The rows of T fall into a few groups, and each row is roughly a mix of its group's hidden directions.
T, 128 rows:
[[  7 -12 -14  -5  12 -22  -6  17   5  -6]
 [ 19   1 -20   6  19  -5  10   9   2  10]
 [-19  -8   1   0 -10  -7  28   4  -8  -2]
 [ 20 -14   4   2  11  -7  20 -10 -14   1]
 [-17   4  22 -21   2   0   7   4   0 -14]
 [  2  -9  -2  12   8 -15  -5  18 -16 -19]
 [ -5 -17  -8 -24   9  -9 -18  -2  -4  -1]
 [ -6  19   4   1 -21   3  -1  -8  15  18]
 [  3 -16 -12   2  26  -4   1  12  -8 -13]
 [-24   4  -5  12  10   8 -12   3  18  -8]
 [-15  -3  10 -15 -16   3   3   1  11 -22]
 [-11  -2  13  -7  -1  20 -16  -1  10  18]
 [  6  -5 -10  34  10   4   4   0  -1   4]
 [ 19  11 -25  -1  -5   5   5 -11  -7 -10]
 [  4  17 -16  21  14   1 -15   6  -5   1]
 [ 16  15  -2  -9  11 -12  22  11  -1  -3]
 [ -9 -15  24 -10 -10   6  -6   1  -1 -17]
 [  5 -12  -2  -8 -16   0  25  16   8   7]
 [ -3 -14   5 -18 -12 -12  -5  -8 -23   2]
 [ -8   1   0 -19  -6  12 -18  13  -4 -18]
 [ -3 -11   4  11 -13  -9  14   1 -16 -22]
 [-14   9   2  -3 -17 -15 -19  16   4   6]
 [  9 -12  -2  25  -3  -2  18   8 -14   6]
 [ 18  -9  -9  19   5   0 -12  14  -4 -16]
 [ 19   4   0 -10  14   7 -19 -18   4  -9]
 [-28  -4  -6   3 -11 -11  -5  -4 -17   5]
 [  0  11  -6  17   7  22 -18  -8   8  -6]
 [  3   7  22   7  16   8  16   6   8 -15]
 [  4  -6  10   8 -15 -14  18  -6 -16 -14]
 [ 20  16   0  -5   6  10 -18  -8   8  15]
 [ 16 -15   0  12   0   0  18  -3 -16 -16]
 [-12 -15  15 -12 -22  -7   2   1 -13   1]
 [  7   3   1   8 -13 -14  25  -5  16  -9]
 [ 15 -15   3  12  -3  -1  13  -7 -20 -16]
 [  4 -14   3 -13  -5   4  30   6  12   1]
 [  7   7  19   9 -13  10  20  12  11  -3]
 [ 12 -13 -13  -1  22   9  14  13  -4  -5]
 [  8  23  -8  -5   5  -2  -5 -16  11  19]
 [  3  -9   2  -6   9   8  32 -11  -9  -1]
 [-21   7   9  18 -17   4  14   9   2   0]
 [  3 -18  -7 -14  -5 -16   1   0 -23  10]
 [-15 -17  10   3 -19 -10   8  -2  -4 -18]
 [ -8  20  -6   1   0 -18 -20  -4  -1  14]
 [-22  -2   9   0 -23 -10   2  -6  -3 -15]
 [  2  -5  15   6 -28   0  11   1   2  16]
 [ 12  19   5 -11 -14   7  11  18  12   0]
 [ -7   2   4  -5 -18 -13   8  28  -4  -1]
 [-14 -21  -7  12  -6   7  17   0 -16   5]
 [ 20   6   4  -5  11   8  23   7  -1 -16]
 [  1  -4  -5  27  -6  10 -18 -15  -2   5]
 [-10  -1   0 -18   6   6  10   2  18  23]
 [ -6  13  32  -3   9  -4 -10   4   4  -1]
 [ -5 -14  -6 -16 -21   9  16  -5  -1  12]
 [  9  10   3  23  -7  -7   3 -19  -2  16]
 [ 10  17  10 -10  10   2 -22   2  17   1]
 [  9  22  -8  10   1   5 -22 -11   8  -6]
 [ 22  -1  -3 -12  17  10   9   7   1  18]
 [ -8   9  12  -3   1  12 -23  -6 -12  17]
 [-15   1  -5   4  -7   6  -2 -24  -6  22]
 [ -4  -7   6 -11   6  18  10   9  15 -22]
 [ -4   1  14 -22  -5   5  -4   3  27   0]
 [-20 -16   5  -6  -5 -12  18   5 -16   0]
 [-23   5   3   2 -11 -17  -8  11 -17   2]
 [  4   2 -11  23  -3 -10  17  -8 -18  -3]
 [-19 -22   7  -2  -2 -10   7  14   6 -13]
 [ 12   5  -4  17   2   9 -14 -19 -13  14]
 [-15   0  -8  -4  -1  11 -23  16   2 -17]
 [ 12  -4 -10   5  -3  20   0  11 -12 -23]
 [  2 -13   1  16   5  -9  13   4   1  27]
 [-17  -9  11 -14   1 -23   0   8  11 -10]
 [  5  -3   6  -7 -17  11 -12   1 -14 -24]
 [-19   9  -8  14   4 -17  15  12   9   4]
 [  5 -22   3 -14  12   7 -21  -1   3  -9]
 [-28 -15   9  -8  -4 -12 -13   0   0   0]
 [ -1 -10 -15  11  13 -11 -10 -20  -3  14]
 [ -6  21  -5 -19  -1   6   2  21  11  -1]
 [  6 -26   4   6   1  -5  15  -4 -12 -17]
 [ 15   1  12  -3 -15  -2   0  -2  28  -7]
 [-19  -2   3  -4 -20  -1 -19   0  12  14]
 [-23   6   7 -17 -14  -7  -8  12   2 -11]
 [ 18  -4  -6  -3   7  -5  30   9  -3  -1]
 [ 18  -7  -3 -25  18  -2  -9  -1   0  -9]
 [-18  15 -11  -1   6   5 -16   8 -20   3]
 [-18   8  13  17 -23   4   9   0   1   3]
 [ -8  13  -3  16 -10  -9  -3   1 -25 -13]
 [  7  13  10  14  -7   3  25 -14  -7   3]
 [ 28 -10  -1  -2  16   7 -10  -4  13   0]
 [ 21  -2   2  24  -7  -6  15  -9   2  -6]
 [  1   8   1   4 -24  -2   3  28  -4  -3]
 [  3  15  -5  -1   2  14 -27  -2  11  12]
 [  4 -11  -9  -5  14  -9  -9 -10 -26 -10]
 [ -4  -8  -5  33   3   8  -8  -5   9   6]
 [ -4   9  17 -21   6   3 -14   7   5 -18]
 [ -4 -14   8 -13  20  -7  -5  22  -1  -5]
 [ -7  14   1   6 -11  -8  -5  -8  -5 -30]
 [ 22 -10 -19  18   1   5  -6  -3   7   8]
 [ -1  15   0  16   9  23 -15  -8   1 -10]
 [ 16  25  -2 -12   2  -8   7   9  14   6]
 [ -5  16  18  -9   9   2  -5   7  -6 -24]
 [ -7  -4 -16  18  -2  22  15   2  -2   9]
 [ -9 -10   2  16  12   5   3   3 -27  11]
 [-12  -5   3  -2 -21   2  -8  -6  27   8]
 [ 29  14  -7   7  11   2  -8   6   2 -10]
 [ 11   3 -14   7  -3  -7 -10 -21 -12  19]
 [-16 -17   2   2  14 -17   1  -5 -19  -8]
 [-17  -5  17   5 -21   8 -13 -10   8   0]
 [  2  -3 -24 -10 -12  17   4 -10 -15  -5]
 [-26   3  15  -5  -6  -7  -7   7 -16 -12]
 [  0  -3  -8  17 -10 -29   0  -3   2  13]
 [ -8  -5 -19  22  -2 -15 -14  -2  -8  -5]
 [ -4  -3   8 -21  -5   9  20  -8  16  11]
 [ 11  17  -4  -6 -15  -8  16   0  -3  21]
 [ -9 -14 -16   9  -1 -10 -14 -11 -13  15]
 [  8  -7  -6  -3   5  13 -11   3 -25 -18]
 [ -9 -11   7  -9  17 -12 -16  19  -4  -7]
 [-18   6  13  18 -23   6   5  -3   2   3]
 [  5  -9 -13 -16  21  -9   7  18  -4  -6]
 [  2  12   8  -6 -10  -9  -9  28   8 -11]
 [  4  -7 -16   6   9  18  14  18   9  -8]
 [  4  15  17 -15  -4   9 -11 -17   3 -15]
 [-14  -8  10 -12  -4  19  14 -19   2   6]
 [ 11 -12   8   4  18  13 -13  -3   9 -20]
 [ 16   1  -7 -27  -5  -3  -2   1   4  20]
 [ 15 -15   8   5  -1  -9   8 -10 -21 -15]
 [  2   6 -12  -8  10 -13  20  14 -19  -3]
 [-21  -1   6 -19  -6  -1  11   1  12  17]
 [ 21   1 -15  19   4   5 -19  -1   8   1]
 [  7   0   3  20   7 -11  -2   1  12  26]]

One row of each group comes first, with its name. Which group is each row after those in?
[-12   3   7  -8  23 -10 -15 -18   0  -5]	(59)
[ 11 -29  11  10  -5   0   3   1 -15  -3]	(100)
[18 29  1 11 -7 -7  5 -5 -6  6]	(132)
[15  8  8 -7 -9 -2 14 -7 15 22]	(116)

[ 24  18  -5   6   6   8 -14  -3 -13  -1]	(132)
[ -3   4   1  -5   1  23   5  -1   8 -29]	(116)
[  3  11  -6   2   5   2 -25  15  14 -14]	(132)
[ 0 22 -8  0  5  8 -5  1 14 25]	(132)
[  2   3   2 -22  11 -12  21  16  -2  -5]	(132)
[ -8  10   0 -12 -14 -15 -25  -4  -3 -10]	(116)
[ -2  14   5 -10   2  -1 -29  -9   5  15]	(132)
[ 10   2 -14   9  -6  -3 -23   0  18  14]	(59)
[ 14  21  -4   4  12   9 -22  -4   9  -3]	(116)
[-6 -1 24  4 18 -9 -5 15 14 -3]	(116)
[  2  -6   0  14  10 -13  16 -11  12  21]	(132)
